In the data rows, the value 128 means zero.
Some points, each followed by its number:
(114, 197, 158, 216, 173, 196, 130, 119, 156, 126, 162, 40, 40, 67, 51, 154, 182, 63, 155, 97, 239, 149, 103,
 208, 158, 189, 185, 169, 162, 181, 65, 102) 0
(40, 117, 104, 123, 108, 157, 113, 81, 101, 78, 115, 26, 45, 98, 83, 117, 153, 72, 94, 115, 176, 105, 81,
 92, 112, 92, 91, 130, 125, 87, 15, 79) 1
(131, 199, 206, 226, 166, 199, 117, 105, 161, 122, 137, 97, 23, 48, 59, 154, 204, 41, 103, 48, 239, 131, 67,
 198, 157, 111, 176, 148, 171, 146, 48, 115) 2
(152, 131, 151, 186, 156, 228, 136, 131, 99, 66, 160, 159, 132, 179, 104, 197, 159, 123, 121, 93, 185, 151, 156,
 137, 146, 183, 97, 150, 172, 145, 108, 180) 3
(85, 141, 150, 125, 115, 254, 145, 148, 143, 12, 140, 159, 150, 188, 46, 145, 196, 92, 66, 79, 122, 173, 242,
 86, 99, 255, 55, 157, 231, 168, 24, 209) 4
(89, 132, 121, 126, 142, 143, 89, 122, 111, 98, 132, 52, 71, 88, 128, 109, 127, 81, 138, 140, 168, 133, 119,
 100, 139, 107, 126, 131, 157, 135, 49, 106) 5
(109, 173, 123, 157, 119, 164, 150, 132, 155, 138, 142, 106, 105, 78, 126, 133, 169, 99, 139, 149, 172, 118, 114,
 121, 144, 144, 146, 126, 166, 137, 116, 123) 6
(29, 116, 119, 154, 106, 221, 59, 142, 156, 102, 101, 95, 28, 10, 86, 123, 122, 54, 172, 77, 172, 162, 125,
 120, 143, 153, 78, 143, 155, 135, 0, 157) 7
(169, 172, 163, 174, 141, 171, 124, 141, 130, 88, 180, 190, 165, 140, 136, 181, 153, 155, 146, 194, 164, 175, 145,
 133, 134, 144, 145, 133, 152, 140, 133, 193) 8
(98, 117, 119, 128, 122, 158, 114, 122, 120, 103, 137, 99, 102, 100, 98, 131, 130, 114, 108, 113, 158, 127, 109,
 122, 121, 130, 106, 138, 127, 122, 84, 122) 9
(65, 109, 115, 122, 132, 135, 86, 110, 95, 68, 138, 49, 67, 69, 96, 108, 118, 65, 141, 103, 181, 125, 93,
 113, 112, 118, 114, 152, 144, 119, 43, 104) 10
(74, 124, 108, 124, 129, 165, 90, 117, 93, 108, 136, 63, 73, 91, 112, 117, 128, 76, 120, 113, 165, 121, 89,
 122, 109, 123, 102, 118, 131, 109, 48, 97) 11
(92, 128, 122, 122, 133, 155, 114, 118, 113, 92, 125, 76, 98, 93, 92, 123, 133, 105, 113, 117, 146, 128, 107,
 117, 121, 123, 110, 151, 122, 110, 81, 112) 12
(90, 136, 125, 125, 119, 150, 92, 131, 144, 115, 122, 110, 91, 94, 115, 132, 125, 102, 140, 116, 138, 134, 122,
 116, 135, 140, 118, 133, 126, 126, 83, 144) 13
(61, 162, 111, 111, 140, 146, 98, 107, 80, 93, 117, 30, 63, 61, 66, 142, 127, 74, 105, 105, 194, 134, 88,
 111, 114, 121, 99, 144, 117, 106, 6, 105) 14
(76, 114, 111, 132, 109, 159, 93, 113, 79, 107, 112, 68, 92, 97, 117, 120, 133, 82, 120, 108, 144, 106, 115,
 129, 130, 120, 108, 107, 122, 117, 55, 111) 15
(154, 186, 169, 162, 141, 158, 175, 135, 104, 87, 199, 200, 181, 166, 155, 171, 132, 131, 109, 184, 188, 195, 178,
 125, 151, 154, 147, 113, 175, 141, 118, 197) 16
(84, 112, 122, 121, 134, 147, 101, 118, 107, 97, 128, 80, 88, 97, 94, 114, 134, 83, 127, 122, 156, 125, 104,
 118, 122, 115, 121, 130, 133, 116, 51, 110) 17
(131, 125, 139, 141, 118, 158, 135, 131, 136, 106, 141, 143, 130, 147, 96, 152, 143, 127, 128, 104, 141, 144, 164,
 122, 119, 170, 117, 138, 160, 138, 99, 162) 18
(178, 189, 169, 203, 141, 227, 153, 170, 128, 68, 255, 255, 201, 119, 168, 229, 147, 159, 149, 243, 203, 244, 114,
 94, 96, 166, 129, 139, 155, 153, 167, 241) 19
(52, 138, 73, 141, 107, 226, 88, 106, 63, 16, 146, 20, 55, 46, 92, 85, 168, 59, 107, 130, 173, 89, 107,
 92, 124, 119, 73, 142, 142, 115, 5, 99) 20
(152, 214, 127, 157, 126, 175, 207, 127, 216, 139, 174, 70, 88, 87, 123, 152, 205, 98, 121, 157, 217, 124, 146,
 136, 173, 169, 164, 121, 184, 156, 113, 132) 21
(47, 130, 121, 131, 123, 204, 58, 131, 181, 113, 100, 51, 48, 39, 116, 149, 116, 85, 145, 95, 152, 137, 105,
 115, 144, 149, 83, 132, 138, 150, 8, 164) 22
(75, 118, 120, 120, 120, 153, 90, 107, 99, 95, 109, 71, 84, 83, 89, 112, 124, 83, 113, 110, 160, 115, 95,
 122, 125, 120, 106, 120, 123, 114, 44, 106) 23
(98, 128, 118, 130, 116, 146, 98, 119, 114, 100, 123, 102, 109, 107, 121, 124, 135, 96, 116, 118, 137, 115, 120,
 129, 130, 121, 119, 123, 124, 111, 82, 114) 24
(80, 111, 109, 139, 119, 154, 88, 112, 90, 95, 133, 74, 80, 88, 107, 117, 129, 85, 108, 117, 158, 122, 104,
 133, 114, 122, 108, 108, 134, 96, 31, 107) 25
(84, 125, 121, 120, 116, 152, 107, 111, 110, 95, 122, 86, 90, 97, 106, 116, 119, 101, 114, 116, 165, 101, 109,
 117, 112, 118, 111, 133, 132, 121, 73, 114) 26
(118, 119, 157, 169, 103, 220, 150, 167, 169, 51, 135, 153, 155, 174, 58, 192, 192, 140, 94, 63, 176, 181, 238,
 110, 129, 238, 81, 142, 219, 154, 31, 232) 27
(107, 97, 123, 147, 122, 173, 152, 99, 130, 88, 141, 63, 79, 94, 113, 169, 141, 81, 130, 124, 192, 95, 101,
 122, 130, 123, 109, 144, 169, 96, 34, 98) 28
Which two points above are nearest to each new point by angle? Their numbers follow each, nearest first.
(90, 136, 140, 111, 130, 184, 148, 120, 179, 134, 148, 139, 100, 87, 124, 129, 131, 88, 165, 121, 140, 185, 159,
 121, 137, 170, 109, 130, 141, 159, 91, 171) 7 22
(172, 169, 189, 197, 121, 205, 221, 181, 109, 47, 247, 255, 196, 216, 234, 227, 149, 175, 66, 192, 235, 250, 204,
 72, 110, 208, 161, 128, 223, 143, 158, 255) 16 19
(36, 133, 126, 149, 92, 199, 75, 97, 95, 45, 149, 88, 89, 109, 102, 144, 143, 57, 103, 111, 148, 148, 131,
 106, 138, 156, 95, 146, 151, 126, 0, 135) 24 20
(96, 117, 117, 132, 128, 143, 109, 124, 114, 105, 120, 91, 114, 114, 114, 118, 127, 108, 122, 116, 144, 121, 113,
 122, 128, 127, 114, 121, 123, 116, 82, 117) 23 25
(85, 132, 135, 113, 143, 140, 118, 112, 111, 103, 126, 53, 86, 93, 108, 101, 137, 66, 144, 124, 177, 121, 112,
 100, 133, 116, 129, 137, 135, 147, 59, 106) 5 10
(97, 120, 124, 136, 131, 136, 117, 126, 118, 108, 124, 91, 103, 105, 99, 127, 126, 110, 124, 114, 157, 114, 105,
 115, 112, 116, 114, 141, 125, 128, 89, 116) 26 10
(83, 120, 128, 164, 136, 221, 137, 72, 122, 56, 148, 8, 45, 42, 110, 193, 148, 78, 156, 169, 191, 92, 99,
 123, 107, 151, 83, 180, 175, 88, 6, 82) 28 20
(94, 181, 129, 150, 117, 182, 150, 119, 165, 124, 155, 109, 93, 92, 122, 154, 169, 94, 154, 121, 172, 143, 105,
 130, 147, 141, 158, 127, 171, 157, 124, 117) 6 21
(42, 123, 85, 130, 132, 204, 54, 100, 110, 68, 134, 57, 71, 112, 78, 162, 124, 55, 92, 69, 165, 144, 114,
 113, 127, 153, 84, 144, 157, 126, 21, 130) 9 11
(90, 110, 120, 126, 121, 150, 98, 111, 117, 105, 122, 82, 104, 107, 117, 116, 131, 96, 113, 110, 146, 121, 118,
 115, 124, 124, 112, 117, 120, 113, 76, 125) 23 15
(104, 116, 122, 148, 115, 156, 158, 101, 138, 93, 148, 79, 89, 87, 106, 152, 147, 99, 111, 138, 184, 118, 121,
 120, 126, 120, 102, 144, 157, 129, 96, 108) 28 9
(120, 116, 115, 140, 114, 171, 153, 111, 148, 101, 138, 82, 89, 91, 105, 137, 146, 92, 103, 138, 183, 114, 125,
 106, 123, 129, 124, 139, 153, 125, 77, 109) 28 9
(173, 119, 157, 170, 166, 208, 162, 147, 89, 80, 160, 139, 132, 173, 101, 210, 167, 148, 134, 91, 177, 161, 180,
 133, 124, 187, 85, 168, 182, 166, 97, 191) 3 18
(93, 108, 117, 126, 95, 195, 147, 92, 156, 61, 131, 55, 61, 98, 83, 154, 157, 91, 114, 109, 194, 99, 130,
 134, 110, 120, 103, 156, 168, 115, 67, 108) 28 9
(64, 125, 107, 125, 140, 152, 71, 102, 77, 84, 119, 41, 81, 73, 65, 119, 133, 65, 127, 97, 187, 109, 79,
 122, 101, 112, 84, 117, 121, 82, 3, 112) 23 17
(49, 233, 125, 182, 106, 219, 135, 116, 185, 159, 151, 87, 70, 26, 123, 174, 207, 73, 150, 132, 193, 150, 88,
 130, 171, 141, 151, 118, 212, 190, 83, 109) 6 21
